rotation ticks, each row followed by its count of ticks
The counts run from 0 to 625.
[ 98 112 136 101 100 109 169 158  83 125 179 152 121  85 144 144 140 118
 118 144 111 153  89 107 142 103 102  91 117 146 124 151 154  90 165 140
  98 119 130 149  75 115 130] : 458
[ 98  59 147 100  80 145  99 150 124 151 121 171 134 126 201 148 142 137
 126 116 135 158 107 134 119 172 137  93 125 135 149 119  95 103 141 177
 121 122 119 132 141 119 124] : 198
[123 134 120 107 143 103 148 140 105 130 119 178 129 151 174 150 103 119
 105 134 132 149 114 122 159 155 128  97 152  86 122 121  83 168 150 181
 104 126  68 110 119 103  75] : 406
[138 119  76 113 107 160 162 149 145 162  75 136 154 142 153 124 139 151
 145 137  87 148 141 161 171 143 125  95 103 148 126 143 164 128 150 186
 118 155 137 144  90 147 104] : 488
[ 96  76 125  90  89 150 140 163 130 146 119 120 120 101 166 122 162 138
 138 143 107 159 101 143 150 125 111  98  97 166 143 156 145  75 150 174
 117 150 140 157  83 136 127] : 560
[150 105 120 166  80  90 112 172 114 160 113 195 162 140 140 139  96 124
 120 124 101 141 119 148 142 157 114  99 124 136 116 165 155 134 140 142
 123  95 167 133  90  93 129] : 450
[117  97 143 120 115  86  92 161 130 148 107 173 145 160 177 155 121 146
 159 110 127 140 126 156 153 174 110 104 138 131 133 156  74 142 156 186
 110 134 130 133 143  92 120] : 166
[117 122 134 102 129 123 191 148  75 126 182 134 116  86 151 128 154 120
 109 119 107 153  86  87 125 107 103  99 125 118 126 136 160  89 159 160
  88 135 109 135  90 141 117] : 116
[112  89 141 116 143 119 139 141  94 121 100 122 172 118 146 110 114 135
 149 100  81 142 138 198 146 160 158  82  99 119 119 140 138 118 170 126
 103 151 114 157 122 134  87] : 171
[140 105 109 128 110 150 191 131  90 133 151 185 154 114 179 158 130 120
  91 109 113 136 122 107 122 151 156  66 130 122 108  93 138 116 154 148
 105 118  95 129 147 144 104] : 24
[166 143  84 149 113 103 180 149 119 144  96 172 164 152 140 141  99 122
 118 140  88 132 139 139 180 135 131  93 134 119  82 145 150 154 147 156
 112 123 133 129  87 110  90] : 589
[142  85 161 162 108  64 130 149  88 133 122 179 159 136 157 141  94 102
 110 135 110 132 120 141 154 137 138  98 142 106  83 152 123 120 143 127
 107  98 152 134  96  80  96] : 517
[145  86 127 150  96 121 181 146  92 129 127 148 142 102 150 118 127 102
  83 147  92 139 109 125 147 109 140  84 118 126  91 150 173  81 135 128
 108 117 143 152  71 128  99] : 37
[136 131  75 100 112 146 157 152 148 161  79 131 152 146 151 129 141 153
 155 141  88 152 139 156 180 138 114 114 106 147 128 141 160 136 156 191
 113 156 137 132  83 141 105] : 317
[145 120 113 153 138 101 150 174 106 130 115 166 156 131 149 132 115 150
 139  68  92 126 128 172 133 171 113  67 121 132 130 167 135 144 167 165
 106 141 107 149 150 131 129] : 272
[112  83 121  94 105 132 156 135 141 145  99 115 150 122 165 141 162 148
 164 140  96 139 135 157 176 119 128  98 104 169 111 143 140  83 159 170
 101 155 152 161  98 133 109] : 593
[116 107 115 114 141 144 139 161 101 125  88 133 147 120 156  95 107 135
 117 100  94 151 121 192 134 177 143  73  99 105 150 151 131 137 155 156
 118 156  79 149 118 141  94] : 204
[124  51 141  95  93 140 118 125 136 163 111 146 136 138 205 144 161 137
 123 126 135 158 120 110 127 148 137 126 132 117 127  94 100  83 127 194
 110 132 140 115 133 135 106] : 402
[160  94 131 136 118 107 180 117 112 142 144 170 167 136 183 172 152 136
 130  95 107 123 133 104 132 133 140  87 146 128  82 100 131 101 159 168
  89 122 143 127 162 142 112] : 161
[106  69 168 129 123 104 138 134  65 112 138 146 159  97 159 123 110 111
 109 109 102 137 114 162 126 148 163  70 113 110 107 136 126  95 161 103
 103 126 110 159 119 117  93] : 446
[125 119 118 108  92 109 136 140 112 148 112 161 140 136 147 133 106 103
 109 190 111 162 113 118 178 121 131 128 128 112 103 128 144 128 138 142
 114 107 141 118  42  86  76] : 143
[148 140 107 120 122 107 155 148 116 148 137 193 124 152 179 163 118 118
  98 130 135 151 107  88 145 145 112 110 158  95 122 114  98 155 141 197
 104 118  97  97 123 109 103] : 576
[133  94 140 109 140 111 164 152 118 143 133 109 118 110 169 120 181 146
 135  99 101 145 106 110 128 111  89 124 125 125 133 145 140  69 145 210
  86 162 143 130 115 160 127] : 48
[104  84 154  94  96 129 129 115  78 147 172 170 153 104 169 150 137 115
 114 127 124 165 109  92 113 143 149 120 125 108 120  73 138  92 156 132
  98 102 135 108 120 130 104] : 538
[138 153 104 113 100  88 148 152 109 162 136 181 151 146 131 159 114 129
 148 156 104 151 122 112 182 123  95 124 137 135 101 134 158 148 165 155
 103 104 157 116  67  93 110] : 76
[ 93 109 135 107 124 116  90 167 106 141  99 168 146 136 155 123  98 141
 146 110 110 160 118 187 137 190 123  89 112 118 159 153 100 157 160 157
 121 133  96 139 121 102 107] : 99
[150 130 107 146 146 119 193 164 103 121 124 170 127 127 162 135 122 128
  94  86 105 133 114 134 129 151 119  62 141 113 119 156 120 137 151 183
 102 149  74 139 144 139 111] : 477
[129 100 157 104 131  80 103 162 122 161 118 123 122 138 159 114 149 142
 148 121 111 161 105 119 140 124  76 159 132 105 135 156 123  93 141 206
  95 140 170 112  88 114 120] : 324
[117  73 149 139  88 117 120 148  85 130 119 164 140 108 158 117  92  94
  81 154 109 155 104 144 138 144 154  89 116 105 112 143 132 101 132 117
 122 102 131 144  69 101  92] : 380
[132 119 121 108 129 104 112 147 141 167  99 169 144 168 180 159 135 155
 156 103 122 149 129 137 149 170 107 120 145 115 134 123  88 153 151 212
 106 134 121 109 146 114 112] : 508
[112  72 149  81 121 134 133 104  95 150 140 132 173 116 172 135 156 137
 145 105 104 158 130 126 118 152 162 126 114 107 117  63 147  86 162 143
  88 130 147 113 140 152  93] : 434
